In the rows, 128 means zero.
D: rows in several groups, each row roughly a mix of its group's directions (some rows in no group):
D (111 x 11):
[[ 90 166 136 151 164 120 122 124 131 117 151]
 [121 164 120 153 161  85 135 139 133 146 120]
 [119 116 157  99 119  92 139 129 129  85 110]
 [130 129 130 172 126 162 157 121 101 158 134]
 [117 157 158 119 157  99 100 113 141 107 146]
 [137 124 114 139 111  80 153 171 131 116 130]
 [150 105 124 112 121 171 102 155  97 134 125]
 [126 110 142 163 137 174 127 102 110 137 151]
 [150 141  99 152 124 145 112 104 146 160 161]
 [141 127 123  85 107 107 129 180 133 125 124]
 [118  92 128 124  75 140 141 136 139 124 157]
 [111 128 118  96 119 129 111 182 152 114 139]
 [165 111 127 106 114 169 116 111 108 124 101]
 [103 149 111 165 120 145 103 123 122 127 170]
 [127 115  91 176 117 134 157 117 123 137 107]
 [107 138 123 164 126 116 159 142 154 101 160]
 [122 113 102 127 104 140 107 111 163 144 169]
 [130 151 109  92 121  88 119 150 145 119 100]
 [139 156 140  80 133  89 114 124 135 124 108]
 [125 108 133 121  92 149 109 114  90 113  93]
 [133 105 117 137 116 178 143 100 114 154 110]
 [150 111 112 158 104 145 104  97 125 123  94]
 [155 105 100 136  92 159 117 118 132 153 144]
 [125 160 147 118 151  87  99 137 136 104 145]
 [101 133 130 164 131 137 155 108 137 164 159]
 [110 154 130 134 148  73 125 116 145 106 139]
 [113 140 156 133 156 155  91 112 126 118 162]
 [125 154 131 159 163 171 128 110 118 132 150]
 [153 104 136 130 111 184 142 116 106 136 124]
 [113 138 162 107 133 100 151 127 158 101 156]
 [159  95 115 130  98 170 136 120 122 152 127]
 [137 124 110 127 141 172 115 137  92 163 111]
 [149 124 141  76 112 114 146 115 128 146  97]
 [141  88 118 112  71 125 131 133 127 139 123]
 [152 111 106 151  84 152 127 132 105 153 131]
 [120 126 104 146 140 141 118 101 132 187 134]
 [130 152 165 125 155  93 108 117 129 108 155]
 [138 100 127 134  83 163 140 108 122 150 145]
 [140 115 123  91 141 167 113 153  94 142 124]
 [132 129 161  98 117 111 145 150 145  97 163]
 [128 124 102 192 132 140 131 134 109 124 141]
 [135 112 139 138 145 194 133 121 112 127 116]
 [134 107 111 109  78 127 112 132 130 162 149]
 [ 92 157 118 143 160  93 113 141 145 121 141]
 [141 145 162 136 120 136 161  83 152 120 128]
 [105 132 137 151 118  82 131 136 159 104 153]
 [122 143 149  86 131  81 128 132 154 115 124]
 [145 112 123 136 122 193 127 135 113 147 129]
 [ 99 130 159 110 131  87 150 142 119 107 104]
 [122 122 162 124 112 112 130 154 150  95 169]
 [ 99 142 146 119 162 156 112 119 132  90 148]
 [148 122 140 129 132 166 154 162 110 109  96]
 [116 120 147  96 113  74 124 119 135 102 123]
 [138 104 136 108 153 143 141 158 113 112  83]
 [106 146 123 139 164 130 136  82 135 148 101]
 [125 136 156 135 109  96 149 120 164  98 153]
 [142 132 106 151 136 178 116 126 120 166 141]
 [147 110 154  78 120 140 120 127 131  91 131]
 [129 130  88 130 117 110  91 130 163 140 155]
 [147 107  89 124 105 155  87 142 132 123 137]
 [ 90 102 129 137 119 129 148 154 167 115 151]
 [118 110 117 181 133 168 130 122 115 131 148]
 [129 102 105 147 113 179 144 115 116 150 113]
 [128 111 148  77 131 119 116 126 139  85 131]
 [146 113 126  86  96 122  87 118 115 144 134]
 [111 137 164 121 131 101 146 123 162 100 157]
 [137 103 149  85 103 112 163 144 139 137 125]
 [124 118 126  95  95  80 105 117 135 136 141]
 [134 168 111 134 137  74 126 151 137 129 126]
 [175 114 124 120  96 165 118 115 110 129 123]
 [157 120 139  85 119 132 104 134 101 131  93]
 [138 106 117 119 123 159  99 172  97 136 134]
 [130 163 132 115 143  78 103 146 134 106 132]
 [133 137 109 120 123 119  82 102 127 162 159]
 [128 145 121 133 132  86 160 162 134 134  93]
 [108 109 134 110  91  93 119 114 145 112 161]
 [150 118 112  96 107 167 123 140 108 152 104]
 [140  98 138 115  95 177 122 133 117 112 146]
 [110 131 131 110 174 165 119 129 107 156 121]
 [137 120 111 147 124 163 112 164  96 159 131]
 [123 107 141  93 100 117 110 141 148  84 134]
 [124 139 130 105 113  62 123 134 138 115 128]
 [151 133 132 153 142 176 147 102 117 153 138]
 [ 93 137 145 159 165 144 158 137 110 132 124]
 [146 100 130 114 102 181 110 125 112 137 139]
 [128 145 130 123 124  89 155  86 156 111 115]
 [130 122  78 103 127 104 115 152 103 138 108]
 [121 149 133 137 175 105 145 121 127 134  85]
 [125 135 100 165 130 159 124 125 138 159 164]
 [158 114 136  98 112 150 144 105 106 157 103]
 [139 126 129 138 137 183 121 140  98 162 126]
 [161 154 143 146 149 138 155  94 126 158 129]
 [138 121  90 115 110 109 121 176 103 138 133]
 [136  89 121  94  81 135 112 135 131 112 124]
 [164 118 161 110  93 143 138 128 136  99 144]
 [103 146 148 117 107  76 125 137 116 102 122]
 [142 123 136  91 103  92 138 131 145  89 137]
 [128 119 127 136 120 170 132  91 147 147 167]
 [132 129 159  71 131 148 115 105 131 141 123]
 [126 122 176 126 137  95 139 133 136 112 168]
 [117 153 149 122 185 110 141 133 133 114 108]
 [147 105 110 107  98 143 158 129 119 154  95]
 [136  92 117 123  77 153 128 114 132 144 147]
 [109 146 101 157 139  92 140  98 142 142 106]
 [132 146 142 127 134  84 139  96 108 113  92]
 [129 163 124 155 182 125 139 130 126 129 104]
 [118 113 162 103 130 106 142 124 127  81 105]
 [100 153 145 158 141 113 154 142 144 147 162]
 [121 102 113 119 108 180 127 164 129 137 138]
 [147 120 145  85  95  95 125 123 129 108 109]
 [134 160 122 119 124  70 115 145 134 107 140]]

the four rows of each list that fit no group, in list order (the others fit one group, some only roughly):
  q_142: [ 92 154 135 111 173 104 143 121 142 140 136]
  q_705: [130 123 133 129 151 183 111 130 100 155 116]
  q_97: [101 136 108 152 126  72 130 129 152 121 137]
  q_485: [144 141 131 132 154 163 133  89 152 148 156]
  q_812: [110 128 151 133 128 137 110 130 140  94 182]
  q_669: [133 108 143 115  94 149 101 131 129 110 173]
  q_692: [134 125 182  97 132 124 112 114 124  97 142]
  q_722: [ 87 120 105 161 137 163 124 133 130 137 156]
  q_956: [128  85 150 103  99 154 140 131 116 108 107]
  q_282: [159 106  95 131  86 150 106 135 117 138 131]
  q_878: [112 138 123 135 122  64 126 144 137 105 138]
  q_92: [115 129 106 156 123  81 161 134 150 118 112]

q_812; q_669; q_692; q_878
  q_319: [108  75 131 100  99 146 138 131 143 124 131]
  q_393: [146 105 134 129 122 182  99 140 103 131 121]
  q_677: [120 155 158  93 163  97 116 129 128 117 114]
  q_575: [113 127 135 115 102  74 137 139 147  99 142]
  q_892: [149 143 110 135 152 153 116 131 109 175 103]
  q_112: [118 129 154 127 106  75 148 131 148 101 130]
  q_224: [137 142 105 152 115 105 139  81 140 126  95]
  q_576: [113 162 133 127 149  80 115 149 120 105 111]
  q_647: [117 159 118 179 153 126 137 144 106 147 128]
  q_305: [129 115  92 125 129 146 110 168  98 149 105]
  q_955: [122 125 116 100 167 160 108 108 111 140 101]
  q_637: [114 159 129 143 153  87 138 111 155 151 145]
  q_78: [141  95 131 119  88 171 113 122 106 133 128]
  q_338: [105 160 127 135 149  96 107 155 113  96 115]
  q_590: [140  98 106 161 108 133 173 130 113 144 116]

q_677; q_112; q_305; q_78
  q_793: [ 95  98 120 137 121 177 142 116 151 142 128]
  q_690: [134 151 102 160 124 115 151  97 124 155  99]
  q_167: [145 106 110 127 112 163 149  96 160 149 140]
  q_400: [131 114 137 139 141 192 143 108 121 134 139]
  q_479: [103 133 120 168 153 147 132 100 144 133 162]
  q_869: [160 156 152 118 140  78 124 115 114 126 129]
  q_513: [113 148 150 146 152 117 154 104 170 108 131]
  q_814: [102 157 119 152 159 124 153 119 126 169 126]
  q_830: [153  93 133  91  92 148 121 128 120 111 113]
  q_498: [143 116 127 138 121 171 147 153  99 164 119]
  q_619: [127 138 123 162 167 136 150 155 106 146 101]
  q_417: [124 110 151 103  97 107 146 146 130  84 121]
  q_208: [143  88 126 110  86 119 140  98 127 149 132]
  q_128: [104 118  97 149 121 163 106 133 135 138 167]

q_167; q_513; q_498; q_208
  q_612: [125 134 165  88 130 120 131  93 152 106 140]
  q_776: [142 122 108 144 104 174 113 132 127 147 166]
  q_308: [118 121 145 112 113  99 126 162 145  94 162]
  q_337: [126 100 161  82 112 134 139 119 128  99 113]
  q_165: [147 134  93 110 121 103 100 149 122 164 148]
  q_538: [140 152 162  84 140  92 112 124 130 120 131]
  q_580: [136 153 164  86 143  93 116 114 132 124 125]
  q_686: [124 152 163 139 117 109 155 101 146  97 147]
  q_445: [121  96 131 101  89 137 112 124 139 125 171]
  q_198: [127  87 114 117  94 166 129 144 115 150 136]
  q_454: [148 110 117 133 111 170 133  98 141 159 152]
  q_822: [ 95 128 134 118 138  87 123 161 144 109 158]
  q_382: [138 119  97 156 119 151 107 150  96 158 116]
  q_174: [100 153 119 163 166 103 136 152 125 138 123]

q_165; q_686; q_445; q_198
  q_522: [126  89 152  98  92 150 121 121 120 105 140]
  q_343: [120 112  88 161 118 175 121 139 120 133 126]
  q_145: [132 143 115 162 160 100 167 131 127 133 103]
  q_582: [128 119 114 104  81 111  91 134 132 104 142]
  q_634: [107 149 130 150 178 107 132  96 137 132 117]
  q_303: [151 150 122 144 151 172 116 124 117 164 142]
  q_179: [137 161 152 106 148  90 113  94 131 122 119]
  q_440: [153 124 149 108 100 110 145 100 153  92 121]
  q_8: [138 121 111 123 122 170 128  91 109 152  95]
  q_244: [ 98 144 117 137 144  73 129 140 152 140 132]
  q_137: [123 135 143 133 122 102 144  71 157 117 135]
  q_193: [125 140  98 153 145 147 129 117 106 172 101]
  q_589: [139 137  98 144 137 153 114 179 109 130 108]
  q_345: [114 154 138 166 137 122 161  92 151 142 127]

q_145; q_303; q_137; q_589
  q_907: [128 101 137 146 127 170 166 132 105 150 116]
  q_251: [141  97 141  99  82 129 139 107 142 105 133]
  q_367: [124 119 134 112 105  86 127 150 147  89 151]
  q_17: [132 129 116 163 140 187 134 131 126 138 148]
  q_429: [135 104 143 104 125 190 123 125 112 132 130]
  q_127: [115 138 101 159 113  72 134 132 142 125 125]
  q_655: [116  95 142 125  94 159 133 124 131 104 165]
  q_588: [ 97 156 135 150 154  85 137 151 120 124 120]
  q_517: [136 115 122 111 116 186 108 151 111 142 134]
  q_657: [120 109 120 106  91 143  93 130 126 140 169]
  q_374: [159 103 105 140  81 156 125 117 127 133 142]

q_251; q_429; q_657; q_374
  q_660: [123 133 146 156 172 158 163 126 115 137 115]
  q_348: [123 108 107 121 109 189 124 132 123 146 114]
  q_280: [131 166 105 161 170 122 132 132 132 154 122]
  q_130: [126 156 144 139 181 148 134 126 117 156 112]
  q_358: [116 146 148 147 147  84 124 137 143 100 159]
  q_243: [109 150 120 164 150 125 139  87 139 154 112]
  q_497: [125 133 153 117 132  76 119 130 143  89 142]
  q_86: [103 143 135 156 172 121 163 134 130 151 119]
  q_494: [136 113 152  82 115 120  96 114 114  98 126]
  q_664: [130 148 103 160 144 153 106 116 131 154 165]
  q_707: [138 118  96 143 136 151 107 176 116 151 140]
  q_140: [120 154 140 129 167 106 127 154 107 103  97]
  q_146: [138 114 121 121  88  85 118 101 140 152 140]
  q_616: [123 154 141 157 150  78 122 116 129 104 143]
  q_884: [136 110 142  93 145 178 109 137 105 133 124]

q_130; q_497; q_707; q_146
  q_598: [116 134 134 116 152 109 116 167 111  90  97]
  q_666: [113 158 143 132 145  78 133 148 113 110 105]
  q_357: [116 164 107 162 154 107 110 155 112 125 126]
  q_694: [120 108 105 166 136 163 149 143 119 161 131]
  q_369: [124  94 101 135  74 135 131 139 148 135 138]
  q_887: [132 121  82 145 115 121 110 164 104 154 122]
  q_426: [128 119 113 149  90  98 119  94 137 132 163]
  q_639: [112 123 141 109 122  81 125 136 152  88 145]
  q_607: [120 161 124 155 182 122 121 115 112 143 118]
  q_898: [130 144 119 136 149 164 145 114 108 178 117]
  q_390: [113 112 145 114 100  92 147 140 141  85 133]
  q_562: [133  92 144 121 107 178 149 141 118 116 114]
  q_388: [132 103  95 106  87 154 113 138 135 153 124]
  q_781: [121 146 152 131 177 155 146  98 135 133 142]

q_369; q_426; q_607; q_388
  q_767: [119  93 145 105 105 151 130  96 142  94 137]
  q_624: [139 111  83 154 118 147 113 161 112 146 119]
  q_720: [133 117 147 133 138 184 129 117 123 125 168]
  q_900: [128 169 124 143 168  90 130 138 130 111 112]
  q_271: [105 129 144 110 152  91 139 157 125 106  95]
  q_574: [135 177 130 145 170 115 117 138 111 113 117]
  q_808: [125 134 122 145 174 147 119  97 119 160 104]
  q_511: [113 150 146 142 182 115 158 135 125 136 112]
  q_608: [132 107 118 116  81 156  97 127 117 106 145]
  q_866: [162 102 147 101 105 163 113 126 121 102 126]
  q_164: [128 106 115 105  93 154  82 141 117 119 122]
  q_959: [137  88 137  99  93 146 116 104 134 106 143]

q_767; q_720; q_164; q_959
  q_831: [ 98 102 144  90 100 108 124 135 137  97 128]
  q_937: [113 123 142 125 144  97 124 160  99  92 101]
  q_930: [164 109 112 115  79 113 120 140 127 103 119]
  q_645: [134 141 166  97 134  90 139 125 125 101 103]
  q_915: [118 116 122  89 126  90 116 161 133  98 144]
  q_250: [120 111 102 160 121 180 114 141 112 132 139]
  q_405: [120  91 132 100  93 143 125 146 130 136 167]
  q_50: [128 163 106 155 162 101 138 128 121 139  96]
  q_702: [126 118 134 102  86  90 125 142 137  99 149]
  q_359: [130  96 153 133 133 183 143 126 112 141 114]

q_937; q_405; q_50; q_359
  q_798: [133 102 109 132 104 150 132 109 156 164 159]
  q_223: [133 172 124 140 163  89 136 141 132 115 110]
  q_181: [121 108 114 146 128 165 153 130 103 155  92]
  q_920: [138 114 115 121 137 163 117 151  82 143 100]
  q_423: [171 111 132  88 109 124 126 132 124 116  92]
  q_226: [123 147  90 159 135 119 140 133 112 174 117]
  q_24: [109 108 144 112 106  92 133 148 126  82 128]
  q_560: [148 147  87 125 121 126 119 118 110 139  78]
  q_516: [120 151 146 143 183 138 142 135 106 117 107]
  q_310: [128 152 136 150 141 141 152  79 134 149 102]
  q_436: [120 125 155 129 109 119 111 127 162  98 173]
  q_42: [126 116 116 131  99  76 143 149 123 148 103]
  q_481: [127 114 132  93 119 102 114 157 124  91  97]

q_181; q_920; q_24; q_436
  q_323: [100 135 112 165 140  90 143 116 154 109 116]
  q_30: [146 135 109 100  99  89 101 135 129 159 131]
  q_418: [134 130 172  88 129  90 141 112 137 124 131]
  q_242: [ 90 110 137 149 124 159 131 141 149 142 167]
  q_998: [128 113 163  99 105 141 143  85 140 118 146]
  q_890: [113  93 134  89  96 132 121 112 158 119 144]
  q_477: [137 154 123 120 159  77 125 125 161 132 119]
  q_827: [148 149  91 156 130 115 127 107 105 136  91]
  q_912: [145  94  96 148 100 169 138 126 122 132 120]
  q_311: [ 96 131 131 144 142  96 128  89 152 119 158]
  q_48: [110 137 146 153 141 148 129  85 134  95 155]
  q_935: [110 144  98 178 149 108 114 136 108 121 116]
  q_778: [137 147 162  98 140  76 130 121 135 118 128]

q_242; q_912; q_48; q_935
  q_397: [144 124 117 172 132 174 143 114 109 147 133]
  q_364: [117 154 143 154 182 124 155 129 125 141 117]
  q_810: [102 164 108 166 150 106 113 138 132 134 150]
  q_272: [116 144 110 144 105  86 143 153 150 124 159]
  q_628: [152  93 102 132  82 150 122 137 123 144 132]
  q_856: [145 158 107 138 165 131 113 127 117 169 107]
  q_221: [152 119 149  87 138 146 100 156 101 117 129]
  q_774: [137 146 108 116 119  63 122 131 143 126 118]
  q_848: [119 144 111 151 131 130 143 111 168 148 171]
  q_324: [125 156 100 140 129  98 101 118 145 148 165]

q_397; q_221; q_774; q_848
  q_746: [169 102 141 100 114 163 139 107 132 137 116]
  q_410: [117 165 113 164 164 103 145 135 143 136 125]
  q_553: [123 154 117 138 137  66 133 121 140 114 110]
  q_644: [113 175 144 142 170 101 131 124 122 117 126]
  q_973: [ 95 160 141 145 163  91 138 141 126 121 123]
  q_499: [133 125 163 118 130 135 133  79 154  97 119]
  q_241: [138 114 117 130 116 180 115 138 100 161 143]
  q_467: [102 140 124 133 130  67 136 115 154 127 136]
  q_823: [117 140  87 170 146 155 151 128 138 141 118]
  q_212: [124 116 137  99 101  75 120 146 132 107 137]
  q_623: [105 146 108 136 134  73 131 140 133 119  98]
  q_891: [113 159 121 157 164  99 129 157 113 130 114]
  q_49: [125 147 167  97 147  88 122 107 144 120 133]
  q_905: [123 144 130 159 146 157 142  86 129 158 111]

q_241; q_823; q_212; q_623
  q_77: [ 96 145 130 175 135 106 135 150 141 141 153]
  q_549: [153 113 109 117 122 170 111 139  91 146 108]
  q_833: [140 164 111 177 149 124 131 135 112 154 129]
  q_679: [104 150 136 101 151  96 120 172 140 122 134]
  q_989: [112 144 115 178 145 130 155 152 117 152 120]
  q_787: [105  98 153 112 123 160 125 146 147 124 167]
  q_96: [119 132 132 153 178 161 130  95 126 138 117]
  q_815: [128 133  96 166 132 152 109 155 119 164 127]
  q_566: [129 132 126 163 144 178 131 139  91 130 127]
  q_255: [134 127 161 128 143 185 127 143 113 143 147]
  q_322: [140 145 123 111 165 134 112 110 118 181 127]

q_679; q_989; q_815; q_322
  q_278: [134  96 138 132 114 182 141 110 114 152 137]
  q_492: [135  96 123 129 110 177 140 105 140 153 146]
  q_186: [121 112  95 171 124 168 125 150 121 135 140]
  q_519: [115 109 125 146 127 191 118 135 125 132 151]
  q_437: [129  90  86 124 103 151 131 148 154 133 138]
  q_921: [128 130 105 119 110  77 118 137 167 111 135]
  q_268: [126 144 151  80 149 104 114 141 139  97 133]
  q_19: [126 150 105 130 119  86 101 121 144 145 165]
  q_270: [ 92 156 145 130 164 108 122 120 150 106 149]
  q_795: [146 115 100 151  96 169 109 127 121 142 149]
  q_561: [127 126 140 134 134 174 122 103 102 172 124]

q_437; q_921; q_268; q_561
